Rotation paths and how fast each direction turns (degrees each step):
Each turn is a multiple of 5 degrees from 10 to 175, or 0.
Each row of a path follows its step; steps can be skipped.
Rotation 1:
step 2: [-11  23  10   2  -8   6  -9  16   1  18  12 -11  -7  13   0 -12  -4  18
  -6   4   9  11  -9  17   8  27   4 -15  -6   9   8 -13 -11   2  12 -13
   1  18  25 -25   4 -17 -37  33  12   0]
step 4: [ -1  19 -27 -14  -5 -14 -15  -6  30  22 -10  -9   9   0  19  -9   1  -8
  -2   4   8 -22  -7   1   1   4 -12  38   3   0 -12 -11  16   9  22  -2
  10  -6 -12   4  -5   3  26  10  30 -15]
step 5: [ -2 -14 -30  -8  -1   6   0  21  25  -7  20  -5 -24 -19  -9 -23 -18  -1
   6 -11  23  13 -10   3 -21 -15  20   5  -7   9 -16  31   6  -7  -3 -19
  -4 -19   7  -1 -14  -7   0   9  -2  15]
step 7: [-24 -12 -16  -1   5   6  23 -19 -14  -8 -22  -5 -20   4  22   5   5   7
 -35 -19  32   1   2  -8  32  14  -3  -6  -7   7   3  -9   6  22  -4 -12
 -11  13   9   2  -7  -1  17   4  -8   5]
step 9: [ 14  21  -8  -4  -1   8  33   0  30  26   3  34 -15  21 -26   6  -6   6
 -14   0   4  -6  -2  30  -1   1   3  10  -5   1  14   9 -30  -4  -9   0
  -3 -11   2  -7 -10  17  -3  -6  -1 -12]
step 10: [  5 -12   5 -13  12   7  23   3   3   1 -18   3   9  -5  -2   5 -37  -6
   2 -12 -27  -3 -18  -6  -9  22   9 -16  -3  12   8  -7  21  16  22 -27
  -5  -5 -16 -11   4  20 -18 -21  16  20]
step 11: [ 10 -13  13   3   5  14  -3  -2  19   7   8 -19  24  13   8 -12  12  24
   9 -17  20 -23 -23  -9   6   2  -3  12   4   0  29 -17  12 -21  -2 -32
  -7  10  10   7  21  12   0  18 -14   0]
step 12: [ -4  -1   9  -9 -12 -17 -17   5   8 -34  11   5  -5   3   6   5   3 -15
   6  -5  20   6  15   1  -3  25   0   2  22 -31   3  25 -10   0   7 -19
   2  -1   8  -6 -14  47  10   6  -8  -4]
step 13: [ -3 -16 -28 -18 -13  -3   5 -12 -15   6   9  -1   2  32  13  20 -18   6
   9  16  -8 -11  13  12 -10   6  18   9   6  28 -14   0  -1 -26   0  -1
  27   0  -9 -11   4  11  31  -6  -6  -2]
[-2 -1  8 -7 -2 -4 -1  6 -2  3  7  6 -1 -2 -5 -3 -5 -1 -3  3  5 -5  4 12
 -3  1  7 -6  4  5 -3  4 -4 -1  2  5  5 -2 -1 -3 -3  1 -3  5 -4  1]
100
[  6   0   0   0  -2   2   3   6   2   1   9  -3   3  -1   0   3   6   3
  -3   1  -1   5   3  -5  -6   1   4   2   1   1   9   8  -3   3   5  -5
   2   2   0   7   4 -11  -2   8  -3   0]
120
[  7   1   7  -6   1   6   8   0   5  -6  -2  -1  -3  -5   2  -7  -2  -3
   9  -2  -3 -10   0  -3   2   1  -2   5  -1   0   2   5   9   0  -2   1
   3  -7   0  -1  -2  -2  -1   5   2  -4]
60
[ 2  2  3 -6 -8 -4 -1  1  1  1  3 -3  1  7 13  0  6  0 -2  1 -2 -1  5  6
  6 -4 -5 -1 -4 -5  0  6  4  2  1  1  3  6  5  2 -7  2  1 -5 -5  2]
80
Rotation 2:
step 0: [-14   9   2   5  -7 -19  15   3 -29  18   0   0  26  -6  13 -24  -5 -10
  29  -1  21  -5   3 -26   0   5  12   5  15  23 -10  25  10   5 -13 -10
   1 -25   0   4 -16  -2   2 -33  24  14]
step 4: [-13  17 -20  11  -8   8  19  19  -5 -21   3 -20  16   0   0 -23 -18  -7
  -4  48  15  13   7 -17  15   8   9   5 -16 -14  -2  11  -1   5 -24 -10
  -6  -4  -5  15  -1  11  18  30  -4 -21]
step 5: [-10   3  23  -9  15 -15 -19   0  -4   9  -4  -4  24   6 -29 -27  -3  14
  -9   8 -11   5 -26 -19  16   5  29   6   2 -25 -15 -13 -17  15 -12  23
   9   1 -15 -14 -20  19 -17  -1 -10  -9]
step 7: [ 16   6   7   2  -6   2   2 -29  -4  23  -9 -21   7  12   0  16 -37 -15
  43 -19  13   7 -19  -9   3   5 -17 -10 -22   5  -8  16   1  12  10  16
  20  -4   1 -12 -26   3 -20  -4  -4  -8]
step 8: [-10  -4  -7 -12 -32   6  35 -23  -6 -12  -8   7  14  29  -3   3 -28  12
 -12   2  -6  -5 -12 -23   7  14  -6   3 -13  -6  -8   1  19 -32   8  -6
   3  -6  28  13  30   5 -12 -12   7   4]
step 9: [  3  27  11   8   2 -17   0 -14  17  11   2  11  -1  12  -5   4  -2 -15
  22   7  -4 -28 -37   4 -14  17  39  -1  -5  -7   6  10  -6 -38   2 -19
  -8  -1 -15   5  10   0 -10  24 -10  -8]
step 10: [-23 -13  14   8 -15 -35 -12  -6 -11 -21  -8 -10 -26  25  13   7  -4 -20
 -17   2  -8 -10   7   6   4  -3  21  -2 -12   8  -1 -23  -6   1 -42 -22
  -1  -3   4   7   0 -13 -30  -7  11  -9]
step 11: [  7   0  -4 -11   0 -36   6   4 -13  -9  10 -15   4   7  17  -3   5 -32
  20  27  12  -4  17 -33  -7   9  19   7   5  28   0  12   1  -6   9  -4
   8  -6 -22  -1 -33  22  10  -8   6  16]
step 13: [  7  16  -3  20  -5  -7  17  -1  10 -11   3  23  17   0 -22 -32 -26 -12
 -13 -20   5 -10   4   0 -23  22   4  -1  29  19  -9  15 -19  11   7  21
 -12 -30 -10  -5  -8 -11 -12   5   8  21]
[-5  4  3  2 -1 -4  3 -4  1 -1 -6 -1  5 -3  8  0  1  2 -6  4 -1  3  0 -3
  8  3  0  7  2 -7  1  4 11  1  8  2  2  2 -3  0  3  7  3 -1 -7  3]
100
[ -5  -4   0  -5   5   9   2  -5  -3   4   0   2  -2   1   6   0 -13  -4
  -1   0  -4   0  -4   4   3   3   1   1   6   6   1   5  -4  -1   5   3
  -6   5   2   1   6  -6   0   1  -3  -2]
60
[  4   0  -1  -1  -4   3  -1  -4   0   7   4  -2   7   8  -5   8  -5   0
   3   2   0   4   2   6  -1  -5   4   1  -2 -12  -3   0   4  -5   0  -1
  -3   2   6  -4  -1  -1  -2  -8  -5  -2]
35
[ -3  -2  -1  -6   3  -5   4   1  -4  -3   2  -2   5  -5   2  -1   0   3
   9  -1  -3   5   4   1   0  -1  -5   1  10  -2  -3   1  -7  -1  -4   7
   7  -4  -8  -2  -1  -3  -1 -10  -5  -1]
60
[ -1  -6  -8   6  -8   2  -4  -2   5  -2  -1   2   1  -4   3   4   0 -13
   3  -4   1  -6   4   0   1  -1   4   3  -1   3  -3  -3   2   7  -2   5
   8   8  -1   2   1   0   0  -4  -2  -3]
95
[ -4  -4   0  -6   0 -10   2   5   9   3  -4   5  -3   4   1   8  -9  -4
  -1  -1  -1   5  -5  -5  -4   1  -3   0  -8  -1   6  -1  -4  -6  -1   3
   5   1  -3  -3   3   4  -1   1   3  -3]
25
[ 3 -3  6  1  5 -1  3  4 -2 -2  0 -1 -2  1  3 -2 -2  2 -1  6 -6  0  6  2
 -1  4 10  3 -1 -3  1 -5  2 -6 -8 -1  3 12 -5  9 -7 -3  3  3  0 -6]
60
[11  2  1 -3  3  2 -6  1 -1  1  2 -3  1  4  4 -1  0 -1  0 -6 -3 -6 -9  2
 -2  5  4  4 -2 -3  6  0 -7  2  7  1  6 -1 -4 -3 -9  4  0  0 -6  6]
170
